One vector is turned by the same rotation once a step. Each row is the vector after some number of steps, and that number follows the row.
The counts run from 0 to 739.
[152  86 114 120 170 148  99  97 153  77 121 141 143 155 131 129 126  71
 100 114 126 144 112 187 115 110 117 174 116 109 133 162 164 139  94 165
  78 173 109 120 146 177 106 152 127  89  87 126 133 143 116 144 117 132
 126  95 149]  36
[ 91 136 174 134 117 137 119  93 164 140 118 120 112  98  79 159 158 149
 138 123 111 153 113  88 145 105 104 134 120 144 105 127 107 153 167 139
 162 157 147 169 130  58  80 145 122 110 117 130  95  81 166 140 163 114
 124 109 146]  111
[164 113 150 133  92 144 142 124 135 118 134 123 168 109 113 123 168 114
 172 119 149  88 183 112 136 149  99  75 145 166 121  96 114  98 129 133
  26 132 136 149 104 139 146  79 132 147 111 135 104 166 124 120 142 116
 116 129  90]  692
[117 129 198 177  90 165 145 113 142 100 129 205 129 130 160 120  96 116
  84 112 104 132 109 124  83 160  99  92 127 113 135 119 135 151 117  84
 101 155 130 109 136 146 137 134 117 132 139 146  81 108 121 150 122 156
  78 103 139]  583
[115 111 116  64 114  82 117 111 145 125 165 125 151 128 109 162 152 117
 125 109 100  87 125 165 176 113 155 144  78  97 123 145 139 128 123 103
  91 143 105 175 111 137 132 178 111  78  88 118 110 132 165  88 122 121
 114  96 139]  523
[ 88 144  84 146 130 174 172 127 155 139 130 145 114 137  75 135 124 141
 123  88 142 172 133 135 128 134 107  93 151 157 107 127 129 161 146  72
 136 173 128  97 114 172  95 144 162 141 118 133  95 100  87 139 133 161
 112 148 145]  589
[149 146 104 114 141  94  98 140  64 161 143 138 148 116 141 128  88 148
  83 154 134 147  76 148 173 136 165 126  90 129 120 107 114 111 128 143
 115 111 119 109 121  79  98 194  91 133 118  89 164 124 122 147  89 143
  97 106 160]  228
[162 107 147 119 139 153  83  99 126 116 136 116 178 126 113 121 126 132
 167 158 162  96 126 116  92 105 132 150 162 131 147 116 103 117 115 189
 110 110 137 137 129  81 122 112 153 122  97 110 148 135 152 118 172  82
 176  79 113]  52
[104 135 130 143 124 195 148 135  95 125 103 190 157 101 133 104 129  92
  82 106 132 122 117 115  95  82  86  81 148 140 115 106 142 162 123  84
 138 173 148  81 129 119 161 119 141 133 100 148  96 136  97 125 125 153
 119 118 147]  80
[110 123 177 135 116 168 150 137 108 126 115 161 150 117 134 117  57 108
 121 115 136 121 110 130 112 144 125  84 136 126  99  99 125 139 159  75
 120 162  98  91 101 124 133 132 145 135 148 127  95 132  83 149 160 154
  96 131 132]  683
[171  95  45  71 145 110 105  90 117 128 139  80 136 126  93 126 158 130
 173 131 162 126 153 134 114 108 136 122 103 140  94 145 152 135 125 167
  79 153 136 146 115 157 103 158 118 103  83 103 163 101 122 141 135 123
 129 136 124]  46
[154  82 135 110 148  76  87  97 149 114 142 108 134 105 104 145  80 104
 128 153 132 115 108 157 173 134 151 162  96 144 108 156 120 111 140 148
  99 154  86 175 120 104  89 145  89  99 116 109 137 164 138 156 124 134
  94 104 140]  230
[120 122 158 145 107 138 120 108 199 106 171 108 155 148 109 122 121 152
 153 127 150  98 152 139 100 148 131 181 164  92 180 149 112 128  96 170
 121  94 145 130 117 148 125  88 175 131 133 127 106 128 148  85 155  90
 166  64 104]  151
[128 135 128 184 177 187  93 100 133  83 110 136 112 106 127 119 151  98
 112 105 107 205 105 129 118 146 100 120 116 148 128 130 106 144  90 140
 125 147 138 113 161 141  77 166 103 136  95 137 159  99 141 161 111  98
  86 110 143]  541
[127 116 134 120 123 108 126 117 179 157 129  81 127 148  92 180 129 147
 146  98 120 131 109 131 120 130 122 167  93 107  86 155 150 161 138 200
 159 145 141 177  97 146  68 168 147  69 115 133 117  99 119 124 155 145
 161 126 141]  717
[141 146 153 159 128 174 126 162 120 116 115 176 155  96 127  81 134  94
  76 134 130 139 118 103 143 132  96 122 155 178 170  95 100  98 111 123
 105 145 135 106 137 115 158  96 108 177 107 136 103 145 124 138  91 144
  85 102 155]  410
[113  92 106 111 154 126 132 103 173  82 144 119 130 158  91 137 106 103
 139 126 148 148 150 210 135 129 138 147 147 143 144 163 127 125 127 122
  65 145  74 139 121 187 100 130 151 111 133 115 102 158 110 131 140 127
 135 111 128]  644
[134 133 140 102  91  88 137 146 106 134 172 107 132 160 135 136 152 170
 148 148 149 135 132 148 108 174 159 154 120 107 151 131 134  93 114 213
 117  67 173 111 105 178 141  97 136 131 144 121 148  93 136 104 129 101
 162 119 131]  381
[145 125 108 149 131 122 155 102 199 116 129  81 128 158 106 143 185 152
 156  73 113 100 168 121 142 145  95 140 122 148 144 146 141 144 123 166
 101 144 162 182 137 166 117 122 165 112  94 145 103 148 100  73 129 134
 130 150 100]  534
[108 144  45 107 160 154 110 123 115 123 159 112 141 117 118 101 139 147
 113 121 158 169 130 119 110  94 134 142 135 131 154 161 129 142 101 152
 180 139 164  71 141 143 153  99 147 147  96 112 154  90  99 103 110  94
 163 109 136]  375
[160 110 104  93 157  77  96 123 101 136 134 109 153 118 112 145  81 126
 111 146 133 126  82 158 175 143 173 156  85 124 125 151 123 112 126 148
 110 120 108 156 124  97 101 178  84 119 104  82 160 137 115 136 103 142
 103 113 132]  229
[139 155 155 109 122  90 158 145 164 126 164  60 116 140  90 105  85 156
 149 118 129  98 102 102 130 186 132 185 128 101 148 118 123 118 119 176
 189 116 156 144 100 149 126 111 138 133 125 103 110 117 112  81 142 110
 124 134 122]  664
[ 90 142 110 148 141 176 133  90 124 128 114 171 137 102 119 120 178 131
 107  82 100 138 143  83 131  90  77 124 142 133 159 114 131 164 117  73
 171 163 156 103 161 108 156 145 147 140  81 118 119 105 128  96 134 102
 111 112 134]  531
[152 101 145 115 112 145 113  95 146  72 131 158 170 133 138 109 149 130
 130 103 107  56 142 102  85 113 109 157 158  87 151 131 155 158 101 104
 125 165 137 130 134 131 185 119 155 120 103 113  93 163 122  72 144 138
 137  97 112]  529
[146 130 121 135 101 112 164 105 128 142 116 143 132 177 103 131  90 179
 121 116 158  95 110 115  82 163 133 162 170 112 152 138 161 167 115 149
 155 113 153 116 110 151 144 141 159 130 133  82  92 117  80 115 131 190
 150 131 120]  491
[105 121 116 152 133 150 161 102 111  67 119 144  71 143 122 132 153 122
 147  86  75 181 147 134 118 142 120 109 106 146 116 115 142 142 136 100
 114 179 132 128 136 170 129 138 120 135 139 105 147  92 130 151 130 118
  69 183 142]  258
[151 137 164 166 139 109 112 130 149 118 118  97 133 141 145 134  70 148
 160 102 134 110  82 152 120 195 143 174 118  98 143 111 115 128 111 176
 167  79 124 153 101 132  87 123 162 133 142 109 141 167  94 102 151 113
 116 114 104]  444
[105  98 105 113 150  88  98 105 190  75 157 128 139 123 105 134 123 118
  98 127 121 145 139 200 170 110 142 187 113 119 169 180 109 116 126 119
 104 148  95 166 149 135 120 123 119 118 110 138 109 154 128 103 104 113
 124  69 128]  193
[133 137 136 131 148 169 118 100  88 113 123 164 130 118  93 120 151 124
 135 151 135 195 120 145 133  93 126 151 166 171 182 103  87  97 128 160
 132 127 126  90 141  77 125 118 121 140  99 102 135 108 168 147 135  93
 136 107 166]  604
[109 104 185 162  82 165 146  85 174 105 137 119 115 137 141 145 156 138
 159 105 117 129 150 109  61 145  94  88 126 114  87 127 147 175 141 115
 109 161 142 143 132 155 116 118 142 114 157 153 108  79 137 146 170 112
 138 121 107]  205
[133  96 113 144 105 128 117 106 120  97 128 183 160 141 168 136 164 112
 122 158 166 152 158 177 102 125 123 135 151 132 153 168 143 109 117 155
  53 125 127 130 150 157 164  95 131 133 128 153 142 149 111 129 102 134
 166  76 115]  419
[159 164 107 123 131 127 141 125  52 149 125 115 149 140 137 121 172 175
 137 123 126  92 101  87 115 143 143 142 115 121 143 100 147 128 100 171
 157 104 203 101 111 112 134 146 137 139  81 107 155  87 135  84 127 107
 139 145 139]  438
[153 100 155 164 135 179 105 114 107  82 116 193 149 123 157 112 132  81
 108 133 125 156 118 171 107 127 115 128 134 133 143 121 123 106 100 136
  48 142 102  92 149 140 127 127 113 125 107 152 154 148 149 166 121 117
 112  91 153]  640
[144 113  99  92 151  88 118 111 130  95 159  83  92 152  62 139 109 149
 183 142 135 159 138 155 152 146 164 188 129 145 170 141 107 102 134 182
 120 142 104 163 120 152 108 110 115 132 124  84 138 139 132 117 146 104
 115 147 128]  607
[130 161 150 212 105 179 169 124 145 126 123 131 110 135 137 119 179 173
 137  87 125 148 144  76 117 183  87  86 154 151 148  95 123 135 119 123
 110 108 184 121 125 156 116 128 144 173 129 150 114 108 128 119 116 124
  95 153 114]  536
[155 105 170 112 123 111 116 116 155 127 107 144 145 118 127 162 137  81
  95 108  84  94  98 136 146 117 114 160  78 122 100 137 160 135 123 149
 103 183 125 189 128 124 122 162 102  70  82 145 100 122 144 130 113 165
  90 115 165]  73
[134 106 151 129 120 124  85  69 160 124 123 117 148 121  98 170 160 152
 123 130 107 130 119 111 121  82  98 170 112 130 112 146 136 157 144 174
 147 155 152 192 132  62  89 143 117  81 101 125 119  96 170 130 148 111
 152  92 133]  110
